In the rows, 128 means zero.
One turn sends every row of this set to another row. A few are shown first. Where does it send the rows asked after them?
j459: [ 92 116 111 110 116 139 132 133 152 152 146 122 119 126 128 131 152 118
 106 105 129  90 116 118 136 139 165 133 107]
j5: [ 93 120 115  95 140 133 137 117 159 142 144 128 125 127 129 124 154 122
 100 113 139  95 113 115 131 130 170 123 111]
j381: [149 137 122 148 113 111 120 137  94 112 139 142 147 128 149 127 127 116
 113 133  98 167 158 160 143 132 100 112 132]
j517: [100 112 116 117 126 142 141 125 159 151 146 125 112 128 129 127 148 117
 104 112 123  94 122 108 132 143 174 121  97]
j706: [153 175 136 116 141  94 134 123 127  92 120 142 142 124 130  98 139 137
 106 153 106 153 157 145 149 133 110 124 144]
j925: [158 184 135 122 120 104 125 118 113  98 127 142 160 118 120 116 135 140
 125 148 113 150 153 161 150 135 114 122 118]
j82: [155 152 123 143  93 126 127 130 100 113 139 134 135 131 126 131 124 123
 138 146  94 155 156 168 134 124 107 132 109]
j848: [159 165 132 114 137 111 119 122 111  94 103 148 158 119 138 104 135 137
 109 147 112 145 159 138 169 135 108 109 130]
j984: [103 132 121 106 137 130 129 123 163 142 148 130 128 120 130 116 154 124
 101 122 131  94 117 103 144 148 179 118 101]
j329: [ 93 126 113 104 121 136 118 136 150 149 154 130 127 124 131 123 155 124
 105 117 130  91 115 119 148 142 170 133 106]
j908: [151 162 132 130 135  90 128 120 109  99 121 146 162 120 143 120 133 123
 103 129 114 164 159 155 152 138 104  99 140]
j764: [ 94 134 118  96 133 128 126 129 159 143 145 129 132 121 128 120 156 128
 100 108 138  88 116 116 149 145 169 128 114]
j56: [151 113 112 142 102 140 158 123 109 116  93 132 117 138 136 133 119 115
 123 116  97 141 167 148 131 120  90 117 122]
j455: [149 155 127 121 135  99 177 106 143  97  88 129 123 131 121 116 128 127
 106 117 110 145 164 144 125 128  95 116 145]
j226: [ 93 125 114 101 125 132 140 124 160 147 137 125 123 125 123 128 153 123
 102  97 138  87 119 116 137 140 164 126 112]
j547: [146 125 115 148 106 123 165 125 123 114 113 125 103 138 130 124 122 115
 121 127  86 152 163 153 116 119  92 129 131]
j228: [ 94 122 115  96 140 136 126 121 153 143 152 130 127 125 133 121 156 125
 101 121 139 100 111 115 137 133 173 125 110]
j770: [152 142 119 140  96 124 170 113 116 113 109 125 126 133 116 142 120 122
 133 113 104 144 163 167 116 122  97 121 114]
j643: [144 124 118 152 108 114 154 123 104 116 118 135 130 134 144 140 120 107
 114 107 101 161 166 162 125 126  92 107 131]
j783: [155 147 125 115 133 112 166 104 128 100  73 137 138 127 130 121 126 130
 109 110 119 134 168 138 141 130  93 101 135]
j465: [148 148 126 130 129  96 160 110 120 105 101 137 147 125 138 132 126 119
 101 102 118 156 164 156 132 137  95  96 144]
j119: [100 126 119 110 136 134 143 116 168 146 136 128 119 124 125 124 151 121
 100 111 133  94 122 104 134 148 173 117 102]
j287: [ 93 116 113 105 134 140 126 124 150 147 155 129 123 126 134 123 153 122
 103 120 131  99 112 117 134 129 172 126 106]
j662: [ 92 112 112 103 135 139 138 121 154 147 147 127 120 129 130 127 151 120
 103 113 136  96 113 116 129 129 168 127 108]
j669: [156 175 131 115 122  99 164 100 130  97  96 133 147 124 112 130 126 135
 121 116 124 142 160 161 131 133 103 110 123]
j992: [151 144 123 142 112 120 124 143 108 105 141 136 124 132 139 107 133 124
 120 161  81 162 155 153 141 124 106 138 130]
j593: [155 130 120 139 106 136 112 141  93 111 125 143 136 130 146 114 130 123
 124 153  91 153 159 145 157 122 103 124 117]
j320: [101 121 118 116 126 139 125 130 155 148 155 130 120 123 133 121 150 120
 104 124 121  98 116 106 141 145 179 126  96]

j908 moves to j465
j56 moves to j593
j459 moves to j329
Now these:
j984 moves to j119
j82 moves to j925
j662 moves to j287
j706 moves to j455

One turn sends every row of this set to another row. A few are shown first. Where does it send the rows asked after them?
j190: [150 121 109 148 126  92 106 118 131 148 106 134 125 150 114 145 105 147
 115 120 154 125  98 177 102 192 130 116 153 140 122 175 150 128  83 102
 152 134 130 112 114  94 157 133 131 141  97 138 110]
j570: [141 137 127 128 139 142 103 114  99 165 156 122 128 120 114 107 134 172
 122 107 147  95 139 150 118 150 130 130 122 137 171 115 173  97 116 115
  93 138 136 153 135  92 129 114 105 107 158 152 143]
j442: [128 110 142 145 143 126 144 108 146 118 112 128 160 151 110 166  88 138
 145 112 128 142 110  96 124 166 107 137 150 119 112 129 112 153 104 111
 148 144 152  93 140 145 134 107 128 140 136 105 116]
j957: [134 133 118 129 134 129  99 111 101 166 155 139 141 116 116 120 135 161
 123 108 129 102 153 158 130 139 121 118 121 149 169 113 181  99 100 123
  92 145 139 142 129  99 122 123 107 105 155 152 151]
j72: [138 157 155 148 154 155 124 108 160  95 109 153 146 164 129 134 101 161
 120 115 140  92 115 159 113 159 143 134 116 126 122 104 153 128 101  99
 157 134 128 136 129 110 138 118 108 116 167 144 113]
j647: [144 118 140 147 140 112 141 107 146 111 110 120 163 150 110 162 108 146
 144 123 130 143 107 110 129 166 123 121 147 113 107 137 102 157  92 123
 140 132 170  95 129 148 139 112 133 141 133 106 122]
j870: [137 121 140 140 139 123 137 110 157 119 115 127 157 145 121 161  92 145
 150 120 129 144  97  93 128 163 117 117 141 119 114 148 105 152  97 120
 155 139 162  90 121 139 141 108 127 145 130 105 122]
j274: [128 122 136 154 143 116 140 108 157 109 125 122 172 152 125 167 103 150
 129 116 126 138 110  98 128 170 124 125 147 117 107 123 112 156 102 127
 155 143 149  93 131 146 134 119 133 137 136 106 125]
j886: [144 144 152 137 152 152 114 117 155 106 107 156 136 162 134 142  96 162
 135 127 145 104 115 156 111 165 151 128 107 124 131 113 175 130  92 101
 148 142 115 136 133 107 127 119 104 100 169 135 105]
j88: [127 151 153 149 155 157 107 103 166 113 113 155 137 163 133 150  95 156
 120 124 140 100 113 155 110 156 142 134 106 131 131 109 165 137  96  99
 155 128 113 134 131 104 144 122 113 116 165 134 115]
j357: [137 135  90 150 121 104 107 131  88 173 135 107 137 112 110 124 107 124
 150 111 144 144 117 124 130 141  96 116 136 128 128 155 121 112 106 142
  95 127 158  96 120 129 129 133 115 124  96 145 125]
j481: [140 127  96 148 128  95 114 133  83 167 127 105 131 103 101 117 119 137
 141 125 150 152 109 135 125 139  99 123 132 121 135 148 119 110 106 132
  96 134 165 106 127 136 123 129 118 113  96 143 127]
j980: [117 128 110 111 113 103 118 114  94 134 153 130 110 116 108 159  93 167
 111 100 137 132 116 124 121 169 140 111 148 173 143 135 142 145 126  85
 126 134 165 101 113  91 119  89 134 131 130 132 149]
j140: [137 132 109 149 132  97 114 130  97 171 129 104 148 113  98 115  99 137
 150 120 136 141 110 124 130 150 110 118 134 124 124 152 126 102 104 146
  93 140 166 102 124 139 123 129 106 126  77 146 122]
j713: [135 153 161 148 155 155 122 109 155  98 115 149 139 152 137 136 100 158
 118 112 138 105 111 159 113 163 156 134 102 126 136 110 169 118 105  99
 148 141 117 145 138  91 128 122 101 111 146 133 116]
j550: [137 123 116 125 124  85 114 126 158 140 148 119 160 144 100 134 144 140
 113 103 121 115 139 133 127 153 126 124 139 163 147 119 158 152 115  95
 173 126 149 139 119 108 159 101  96 151 142 113 108]
j390: [141 133 112 121 132 140  93 116 110 168 156 135 129 120 122 107 126 161
 128 107 136  99 143 155 124 141 133 119 104 147 170 120 175 106 112 117
  88 134 140 155 140  87 131 116 101 114 148 145 142]
j401: [146 122  99 149 119  87 112 137 103 160 140 109 145 111 113 116 104 144
 154 115 150 163 106 135 125 145 103 110 139 120 125 150 116 110  97 143
 102 140 161 105 125 144 125 130 115 122  92 146 114]
j196: [121 159 112 148 144 100  94 140  97 128 144 118 137 137 118 154 113 135
 143  89 154 105  98 147  96 181 169 129 101 172 133 128 151  97 121 115
 139 103 140 117 121 115 147 117  94 124 128 141  90]
j379: [135 133 124 134 120 133  96 111  93 169 156 122 128 119 119 115 129 165
 124 102 147 122 154 156 129 136 123 130 128 140 169 114 181  98 111 112
  82 141 140 143 138  88 123 122 113 119 151 142 135]

j379 moves to j713
j886 moves to j442
Now these:
j647 moves to j481
j390 moves to j88
j190 moves to j980

One turn sends every row of this set to another row. A few are shown first. Where does it send the rows asked after them?
j262: [137 153 106 114 117 136  92 139 117 124 119 176 115  94 132 137 100 126
 123  91 105]
j191: [109 128  92 150 112 128 117 143 157 175 111 132 123 128 142 136 122  98
 120  79 135]
j372: [137 141 118 115 112  94 117 167 146 144 164 145 118 120 110 172 125 155
 134 101 131]
j744: [141 169  87 129 104 120 136 171 130 160 141 165 103 155 167 153 103 120
 135 122 105]
j97: [117 170  69 121 105 111  79 150 128 154 142 163 111 150 109 138 147 106
 138 109 107]
j166: [ 99 120 109  98 114 126 101 143 152 138 148 162 103 112 115 118 132 134
 141  99 161]
j155: [ 83 154  93 131 126 143 129 126 137 152 139 114  89 151 124 136 140  93
 107 113 152]
j407: [107 131 118 119 146 137 143 173 129 138 136 161 127 139 154 154  97  97
 134 104  91]
j383: [133 142 122 119 122 130  92 114 112 104 143 161 125 160 131 133 138 117
 137 102 111]
j794: [ 76 141  97  76 132 129 123 161 137 135 141 149 101 148  95 152 120 133
 113 121 117]
j26: [134 157 115 144 120 111 127 147 117 147 156 167 136 132 139 149 139 130
 104  90 175]
j496: [117 136  90 132 117 138 131 129  96 124 152 130  82 141 144 149 113  83
 144 102  88]
j751: [ 92 141 109 141 144 137 139 113 135 144 153 149  99 149 154 150 129 108
 143  64 119]
j701: [ 76 141  88 129 137 137 106 145 126 101 133 140 121  99 141 127 134 126
 116  89 130]
j595: [123 152  76  93 121 142 155 163 127 159 177 149  66 133 148 147 127 125
 126 120 140]
j965: [126 149  72 100 107 112 114 143 126 166 148 154 102 107 138 173 139  96
 127  60 136]
j403: [111 149 100 103 110 107 136 145 148 141 132 144  88 126 141 175 114 168
 107  85 118]
j182: [105 118  79 136 133 132 130 134 107 145 175 128  95 154 129 132  94 135
 141 105 103]
j124: [113 111 111 132 129  84 137 157 142 145 148 164  97 125 137 124 150 129
  91 103 123]
j619: [152 155 102 126 170 118 125 141 119 129 148 145 122 148 117 149 131  92
  90 113 115]
j679: [142 166  98  97 122 140 120 147 131 149 165 154 124 141 134 144  90 138
 153 115  96]
j284: [130 145 109 138 113 120 115 130 115 154 183 176  68 151 119 136 118 134
 122 101 138]
j185: [120 135  95 108 134 116 160 164 139 124 133 158 119 177 139 164 132 154
 142 106 129]
j250: [124 129  89  92 155 137 126 113 135 122 134 170 100 134 144 103 136 119
 104  95 121]
j529: [123 151 103 115 133 156 153 143 105 138 170 135 131 139 154 135 141  90
 119 117 152]
j457: [143 137 103 120 107 143 125 142 137 145 114 122  85 121 107 143 115 137
 112 124  99]
j469: [141 169 123 102 103 107 156 133 144 142 135 162 116 107 143 139 142 119
 118 101  97]
j696: [132 137  44 132 145 107 118 168 130 102 155 148  98 138 129 141 110 118
 122  94 135]
j513: [124 149 129 113 129 137 114 114 117 139 135 158 122 118 112 134 158  88
 141 109 138]
j721: [119 146 103 146  93 105 147 139 132 120 163 109 106 127  99 145 114 103
 123 100 122]
j728: [119 167  97 111 135 105  95 180 119 127 160 178 123 132 149 163 143  96
 120 108 132]
j544: [100 108 131 103 108 135 113 133 130 150 152 150 103 144 124 125 103 127
  96 104 141]
j290: [120 136  67 103 118 124 124 163 137 123 109 130 113 118 150 158 146 116
 115  93 164]
j197: [115 149  78 146 132 127 129 169 129 110 138 116 103 129 140 147 148 125
 138 129  91]
j627: [116 140  88 153 145 100 117 162 102 138 137 168 110 117 138 145 159  89
 144 111 125]
j410: [135 115  91  86  98 126 119 135  97 138 148 145 114 162  95 147 136 106
 130 109 130]
j118: [106 151  90 122  85 116 137 148 139 131 169 170  94 128 145 100 111 105
 149 103 112]
j314: [111 156  49 111 148 131 148 151 119 155 117 159 105 114 160 144 133 118
 135 101 142]
j342: [125 184  68  97 119 144 143 141 151 131 146 132 111 129 116 136  94 106
 114 102 150]
j676: [105 143  84 132 150 131 157 133 121 170 129 106 111 132 123 157 116 126
 104 111 124]

j407 moves to j185
j696 moves to j342
Now these:
j544 moves to j383
j701 moves to j529
j676 moves to j182

One turn sends every row of this set to another row. A few are shown first. Where does it send the rows asked after them?
j237: [135  84 100 134 154 119 106 126 149 172 122 136 135 114 166 128 119 126
 138 116]
j483: [111 120 129 150 123 120 131 107 104 152 150 158  83 100 143 134 122 145
 125 162]
j488: [138 108 136 138 109 155 128 118 135 159 124 167  85  89 176 149 135  88
 114 171]
j887: [159 127 131 132 153 118 135 128 144 132 124 150  98 110 154 106 103 135
 156 122]
j73: [140  99  86 141 146 106 119 119 174 178  85 142  93 130 165 142 111 106
 113 162]
j799: [111  87 120 131 112 106 127 122 156 159 117 169 103 145 156 138 116 112
 130 205]
j393: [122 119 115 152 138 121 111 104 140 164 101 167  67  82 157 163 126  97
  98 170]
j687: [143  73 101 118 161 130 127 115 118 165 135 167 126 121 142 135  97 135
 129 154]
j446: [110 122 140  85 127 107 135 126 157 162 119 163 146 135 149 131 120 137
 126 150]
j256: [ 93 108 127 116 120 112 109 123 130 187 145 163 131  99 159 139  95 132
 148 146]
j596: [120 150 141 110 100 116 137 130 173 169 117 173 119 143 149 148 110 109
 124 149]
j846: [150 132 132  89 112 138 127 113 148 118 110 151 111  91 160 146 112 103
 123 133]
j742: [125 140 143 135 137 111 120 103 167 156  96 193 102  65 153 159 119 106
 110 175]
j731: [144 110 107 150 128 129 110 122 170 169 101 144 143 105 143 142 131 133
 143 109]
j977: [128 102 119 120 130 115 105 141 112 161 128 183 142 123 141 133  94 129
 142 187]
j646: [131 121 107 147 116 115 125 129 170 162 115 175  97 132 178 117  81 109
 160 179]
j374: [115  80 119 158 112 135 102  98 132 139 133 177  97 100 181 150 104 123
 127 153]
j893: [132  86 121 114 145 123  99  95 126 142 127 190  82  83 144 143 123 131
 122 136]
j363: [142 159 149 132 147 129 119 125 132 125 106 152 109  85 150 151 123  98
 112 146]
j103: [141 130 131 111 137  93 105 149 130 121 105 185 123  99 141 142  99 118
 152 174]
j101: [101 114 125 124 101 126 113 115 154 186 131 182 114  97 144 160 112 140
 139 120]
j981: [107 118 113 139 115 124 143 128 159 151 129 169 106 132 135 151  92 120
 111 204]
j253: [125 152  90 102  93 104 111 123 159 154 121 159 132  97 149 138  95 114
 141 166]
j132: [169  90 116 134 141  94 128 135 156 166 120 133 109  98 152 124 115 145
 111 130]
j54: [138 107 115 152 113 103 130 105 185 183  81 145 114 128 141 146 118 116
 115 165]
j684: [132 104 122 148 145 121 137 118 193 149  78 158  96 104 144 144 115 105
  92 161]
j768: [169 124 104 130 145 116 106  98 144 111 100 154 120 110 173 147 112 136
 125 136]
j649: [171 118 108 139 131 110 131 132 168 194 103 165  83 101 176 130 118 108
 127 180]
j86: [165 130 110 136 160 110 121 136 166 138 111 157 141 109 159 125 128 118
 170 159]
j997: [168 149  91 130 159 133 108 133 159 132 108 170 127 118 142 124 121 109
 136 154]
j67: [137 156  90 137 118  98 124 109 142 153 108 160 105 132 158 141 108 133
 129 201]
j640: [123 149 156 124 134 124 118 122 142 143 123 176 154  92 156 144 143 110
 124 160]
j964: [158 156 150 135 135 122 123 113 153 152 116 169 121 106 148 139 146  95
 120 125]
j239: [124 107  87 151 150 117 145 124 150 134 122 168  82 101 149 159 122  85
 134 184]
j283: [154  98  70 127 175 123 144 112 151 160 120 164 102 113 149 142 105 108
 140 161]
j900: [123  93  91 159 153 140 115 130 171 174 106 157 116 103 142 121 142 115
 119 132]
j690: [124 111 130 133 141 102 127 135 134  99 114 171  89  86 142 162 118 102
 133 164]
j55: [124  99 133 129 149 116 126 105 136 141 143 177  98  62 140 158 108 149
 137 139]
j831: [112 101 103 146  98 105 110 131 132 168 152 142 132  91 141 134 117 137
 116 153]
j412: [101 102  95 107 137 113 114 119 160 200 122 178 116 106 144 125 122 143
 138 136]
j494: [117 160 147 102 120 107 131 136 149 153 115 156 130 117 152 141  85 112
 137 170]
j58: [133 116 141 151 121 107 119  81 149 184 110 177  86  82 142 155 135 109
 106 151]

j67 moves to j483
j283 moves to j239
Now these:
j494 moves to j256
j55 moves to j86
j831 moves to j132
j684 moves to j742
j101 moves to j731

